The same turns and mirrors carry the whole set onto itself, and each row onto the other rows of its family. Which rows share a family with each named row? Give them in list order.
These 32 rows form 4 families of 8 rows each.
mir: [ 37  27 -53  20   5   2  15  22 -36   3 -42]
rufu: [ 38  36 -41  18  32  -1  14  11 -29   0 -39]
kugi: [-12   6 -28  16 -27 -43 -26  37   5   7 -10]
gam: [ -8  25   3  10   5 -47 -21  42   1  10  -2]
Lilen: [-10  17 -23  10 -27 -44 -23  20  10  17 -13]
nura: [ -4  23 -17  10 -12 -43 -25  12  19  16  -9]
buvar: [-11  20 -11  13  11 -49 -29  22  16   4  -5]
Meb: [-24  21  -6  16  -6 -55 -18  37  -3  16 -24]
kov: [ 13  11 -43   8  27 -16  12  16 -54 -12 -45]
pek: [  3  13 -24  19 -11 -39 -28  24  25   7  -6]
sibo: [ 33  28 -50  12  34   4   6  11 -28 -13 -25]
Lozo: [ 10  24  -4  16   0 -40 -20  36  20  13   2]
zosol: [ 16  37 -33  11  38  -9  12  19 -50  -3 -40]
dapa: [-10  17  -7  11 -17 -45 -19  52  -6  13  -3]
Nukez: [ 23  28 -57  27  15   4   7  34 -40  -9 -39]
lopid: [ -8  27  -2  18   7 -52 -19  24  16  16 -20]
Zuka: [-23  20 -16   5 -18 -50 -25  22   0  16 -13]
ser: [ 26  17 -39  10  40 -14  11   5 -36 -12 -42]
nizok: [ 20  36 -45  23  40  -1   5  28 -41 -12 -38]
maro: [ 37  10 -50  16  21  -6  13   5 -27  -9 -42]
Nom: [ 25   5 -55  14   9 -11  13  17 -45  -9 -47]
ral: [ 14  29 -43   4  40  -4   5  18 -47 -16 -26]
litik: [-27  14 -14  10  -4 -50 -29  35  -3   3 -10]
Mubo: [  6  20 -15  25 -13 -44 -17  27  26  19 -19]
fik: [ -9  14 -19  21 -28 -47 -15  38   6  20 -24]
zeze: [ 13  31 -50  23  26  -1   7  35 -50 -10 -40]
dasip: [  8  16 -15  18 -22 -38 -18  46  11  14  -2]
Debo: [-17  26 -12   6  -2 -49 -26  14   8  16 -11]
mumiz: [ 15  27 -46  12  11  -5  15  30 -58   0 -44]
bep: [ 31  19 -62  12   9   7   8  22 -36 -11 -26]
Bubop: [ 31  33 -52  28  30   4   7  26 -30  -9 -37]
sifuv: [ 12  20 -53   7  14  -1   6  28 -55 -15 -29]

The rest of the family of nura: Lilen, Nukez, Zuka, nizok, zeze, Debo, Bubop
The rest of the family of lopid: Meb, sibo, ral, Mubo, fik, bep, sifuv
The rest of the family of litik: mir, rufu, kugi, buvar, pek, zosol, mumiz

The same turns and mirrors carry the whole set onto itself, and each row onto the other rows of its family. Which rows share a family with each named row? Give them in list order.
These 32 rows form 4 families of 8 rows each.
Mema: [ 16  14  -9   3  45   9  -4 -19]
toso: [ 16  10  -2   6  37  20  -5 -26]
ruveb: [ 23  13 -18  -7  33   0  -3 -23]
vid: [ -6 -14   9  26 -28  -2  14   8]
rokez: [-20  -4   3   9 -29  -6   0  23]
keliz: [ 14  14  -9   2  47   9  -4 -19]
Seb: [ 20  12 -12  -1  41  17 -16  -5]
tidem: [  0  11  -3   5  46  20  -5 -20]
ravu: [ -6 -11  -7  12 -28 -20  17  15]
Gova: [  2   7 -19   0  46  14  -5 -20]
kat: [-15  -5   2  10 -32  -5  -1  22]
Nuti: [ 19   6 -18   1  36  14  -6 -26]
zamu: [ 21  13  -6   1  40  18 -16  -5]
pofam: [-29 -12   9  25 -15  -2  15  18]
bis: [-23  -6   9  15 -19 -14  19  21]
Mitib: [ -9  -7  10  17 -28 -13  19  14]
ditu: [-20 -12   0  18 -28 -13  12  13]
mize: [-22 -12   0  18 -27 -13  12  14]
ligar: [-20  -5  -3   7 -28  -8  -1  24]
tebo: [-21 -13  -2  17 -27 -14  12  14]
sud: [  0  15 -17  -9  47   0  -1 -14]
godo: [ 15  13  -5   0  43  19 -15  -3]
kura: [ 22  18   7   0  31  11  -1 -25]
Bige: [ 15  14  -7   3  46   9  -4 -19]
susa: [-28 -17 -16  18 -14 -13  13  19]
Rap: [-19 -13  -2  18 -29 -14  11  12]
dagi: [-15  -6  -5   7 -32  -9  -1  21]
nimu: [ 15  12 -11  -1  44  17 -16  -3]
Mades: [ -5 -20 -16  19 -28 -12  13  10]
Logat: [-22 -10  -8  10 -19 -20  18  21]
dirik: [ -1  21   7  -1  46  10   0 -16]
siz: [ 14  14  -7   3  47   9  -3 -18]

The rest of the family of Mitib: toso, tidem, ravu, Gova, Nuti, bis, Logat
The rest of the family of ligar: rokez, Seb, kat, zamu, godo, dagi, nimu
The rest of the family of dirik: ruveb, vid, pofam, sud, kura, susa, Mades

The same turns and mirrors carry the whole set onto itself, and each row onto the other rows of its family. Which rows share a family with each named row? Give them in list order.
These 16 rows form 4 families of 4 rows each.
Mes: [-36 -11   6  -6 -31 -40  -8  38  -7 -11   4  -3 -12  20 -15 -53  21  -6
 -15  13 -20   3   0]
Vef: [-19 -13 -14 -37 -14 -18  19 -22  -3  -9 -20   0 -19  24   7   9  34  18
  -6  -3 -13  13 -43]
sepit: [-18 -24 -23 -26 -12 -13  16  -8   0 -22  -8  -2 -20  23   2  25  44  12
  -6  -1 -13  -9 -37]
zedi: [-32 -19  11  -2 -24 -44 -14  39   3  -2  -3  -4  -1  28 -14 -42  20  12
 -13  19   7  -3  -5]
zirip: [ -5  -2  -1  10   6  13 -17  54 -10   5  14   6 -16  -9   8 -18 -30 -12
 -20 -20   5  18  23]
nege: [-18 -11 -18 -23  -7  -8  18 -22 -13 -11 -14  -5 -11  20  10   1  50  11
   0  -1 -25   0 -43]
vupov: [ 17   6  -7  -1  12  24  39  -5  -2  16  16   4  16   6  -2  16  22   2
   7 -36  11  21  10]
Suf: [-48 -15  -1  16 -18 -42 -21  32 -11 -14   4   2  -5  14 -14 -40   6   1
 -19  19  -4   3   2]
Malu: [  6   0   7  13  10  13 -24  44  -2  11  -3   9  -2  -9  10 -28 -34 -13
 -15 -20   5  -6   8]
ralab: [ -1   7  17  11   9  10 -16  46   6  -2   1   5 -14 -20  11 -21 -26 -20
 -24 -16  10  22  12]
dap: [ 15  -3 -12   7   2  18  39 -15   9   5  10  12  13   2 -14  19  14 -11
   0 -45  10  20   8]
Gim: [  2  12   9  10   2   4 -10  34 -11  19   4  15  -5 -19  13 -24 -33  -7
  -6 -23  17  19  20]
memid: [-41   0   7  -6 -16 -38 -14  32   0 -14  -2  -2  -3  24 -33 -50  13   4
 -23   9 -12  -3  -7]
fibes: [ 27   6   3 -12  -2  17  45   1  15   5  13   9  12  -1  -3  18  14 -14
   7 -39   0   1  10]
notu: [-36 -11  -6 -34 -13 -24  26 -12  -8 -21  -6 -10 -14  10   5  12  51   5
  -8   8 -17   3 -31]
Ror: [  7  14 -14 -16   8  21  41 -17  -8   8   9   9   9  -9 -12  18  16  -6
   3 -47  -2   0   0]

The rest of the family of fibes: sepit, zedi, Malu
The rest of the family of notu: Suf, Gim, Ror
The rest of the family of memid: Vef, ralab, dap

The same turns and mirrors carry the whole set onto itself, and each row onto the other rows of its family. Which rows share a family with each named row? Give them in list order.
These 20 rows form 4 families of 5 rows each.
matom: [  6 -45   6  10   5   0  17 -40]
lomad: [  6  -2  -2  -3 -30 -26 -24 -51]
daded: [ 13 -42   6   6   1 -20  13 -37]
fini: [ -3   9 -17 -35  -2  24  18 -21]
zoka: [ 16 -13 -18   4 -40 -12  -4 -53]
lugur: [-20  24 -20 -21  10   4  18 -30]
Piga: [  4 -35  14   0 -10 -27  23 -34]
Degu: [-22  21  11  15 -20  23   1 -23]
dusu: [-18  22  16  22 -10  16  -5 -35]
Subib: [ -5  -3   2  -3 -43 -17 -20 -45]
Lare: [ -9  21 -20 -22   9  23  14 -25]
zapid: [ -2 -22 -15 -21  20   9 -23 -13]
dabe: [ 26 -19  -7  -9  16  11 -13  -2]
Vubit: [  1  17 -17 -30   3  27  14 -38]
naved: [ 13 -25 -13 -19  23   8  -8  -7]
rov: [  6  -7  -3   9 -38 -21 -12 -54]
kasi: [ -8  24  -4  32 -20   1  -5 -20]
vodov: [ 17 -29  -5 -13   8   2  -8   4]
bogo: [ 16 -28   9   3   4 -26  25 -37]
Sunim: [-15  29   2  21 -21  13  -6 -32]

The rest of the family of zoka: matom, lugur, zapid, kasi
The rest of the family of Lare: daded, naved, rov, Sunim
The rest of the family of dusu: lomad, dabe, Vubit, bogo

The same turns and mirrors carry the whole set onto itself, and each row onto the other rows of its family. Which rows share a family with each named row? Give them in list order.
These 16 rows form 4 families of 4 rows each.
Nus: [-16   9   4  21  26   6 -41 -28 -23 -11]
vof: [-36   7   1 -11  -8  10  42  -9 -12 -25]
tus: [ -1  -1 -11  22  21   0 -25 -12 -49   2]
demod: [ -8   5  -3  19 -12  -6  44  12 -16 -30]
samif: [-15  15  13  12   9  11 -49 -17  -6  -4]
Vud: [  0   8   1  32   3  20 -34 -12 -14  19]
dur: [-25  11   3   8 -19  12  39  23 -25 -25]
fanim: [-27  -4  11 -21   0   0  31   4 -11 -31]
tira: [-24  -1  12 -13   8 -10  35   2  -6 -30]
Derib: [-26  10   3  -3  -5  -3  45 -11   2 -25]
bute: [ -5  14 -15  11  -6  -5  30 -17  -1 -46]
nat: [  6  14   8  38   3  33 -32  -8 -20  -2]
vopab: [  3  18   9  46  16  28 -27  -9 -24  -2]
sez: [ -8  10   0  37  18  20 -28 -14 -28  18]
Bila: [-44  33   3  -3  -6  22  24   8 -16 -33]
Pona: [ -4  21  13  14  -3   1 -36  12 -10  17]

The rest of the family of Derib: vof, Vud, sez
The rest of the family of Bila: tus, bute, Pona

The same turns and mirrors carry the whole set onto itself, and each row onto the other rows of its family. Which rows share a family with each named row? Give them in list order.
These 28 rows form 7 families of 4 rows each.
zana: [-34 -10  22 -14 -41  59  61 -14  38  13]
vemar: [-66  -7  -6  -5  -7  55  73  33  38  37]
Babo: [ -2  -5  -1   9   9  66  65 -35  26  14]
bes: [-65  28   6  24  33  34  64  -6  37  32]
vagog: [ -7  -8  15  -1   4  57  57 -40  11  25]
gafo: [-29   9   6 -11 -43  72  68 -11  31  18]
sulo: [-33  11  25 -14 -37  72  57  -5  21  20]
nineb: [-72 -17   3  -8   2  63  83  21  41  29]
naz: [-60  20  18  19  32  31  53 -25  39  12]
zatud: [-70 -18   0  -4   9  39  64  26  22  41]
kis: [-71 -21 -11 -10  11  53  82  15  32  37]
nodu: [-53 -12  10 -10 -45  66  55  -9  35  12]
Lefez: [-39 -11  10 -13 -46  69  56 -10  29  22]
vut: [ -9   5   9   8   7  58  57 -47  15  25]
Rilo: [-76 -18  -4   0   1  50  59  26  43  32]
Nis: [-57  17   8  38  29  36  43 -24  29  28]
seze: [-43  -2   4   9 -52  66  57  -3  28  26]
san: [-44   9  28   0 -44  71  62  -5  31  26]
gupi: [ -5  19  -8   7  13  48  54 -30  13  30]
rufiz: [-71 -21 -17   4   0  59  62  23  40  22]
Pog: [-54  13  11  42  27  30  50  -7  37  37]
Mer: [-56  28   5  25  19  24  53 -19  53  25]
Lala: [ -4   9  -7   0  16  66  55 -23  11  24]
Voro: [-20   4   7   3  14  55  58 -44   0  23]
kir: [-59  13   6  32  38  36  50 -17  37  30]
fug: [-67 -25  -8   9  11  46  58  25  44  34]
Pigu: [-62  19  -6  31  24  29  68 -15  52  31]
nidak: [ -7  18   6   3  18  54  70 -39  21  23]

The rest of the family of rufiz: zana, Pog, Voro
The rest of the family of Mer: kis, san, Lala
The rest of the family of nidak: vemar, bes, gafo
The rest of the family of Pigu: sulo, nineb, gupi
The rest of the family of Rilo: Lefez, vut, kir

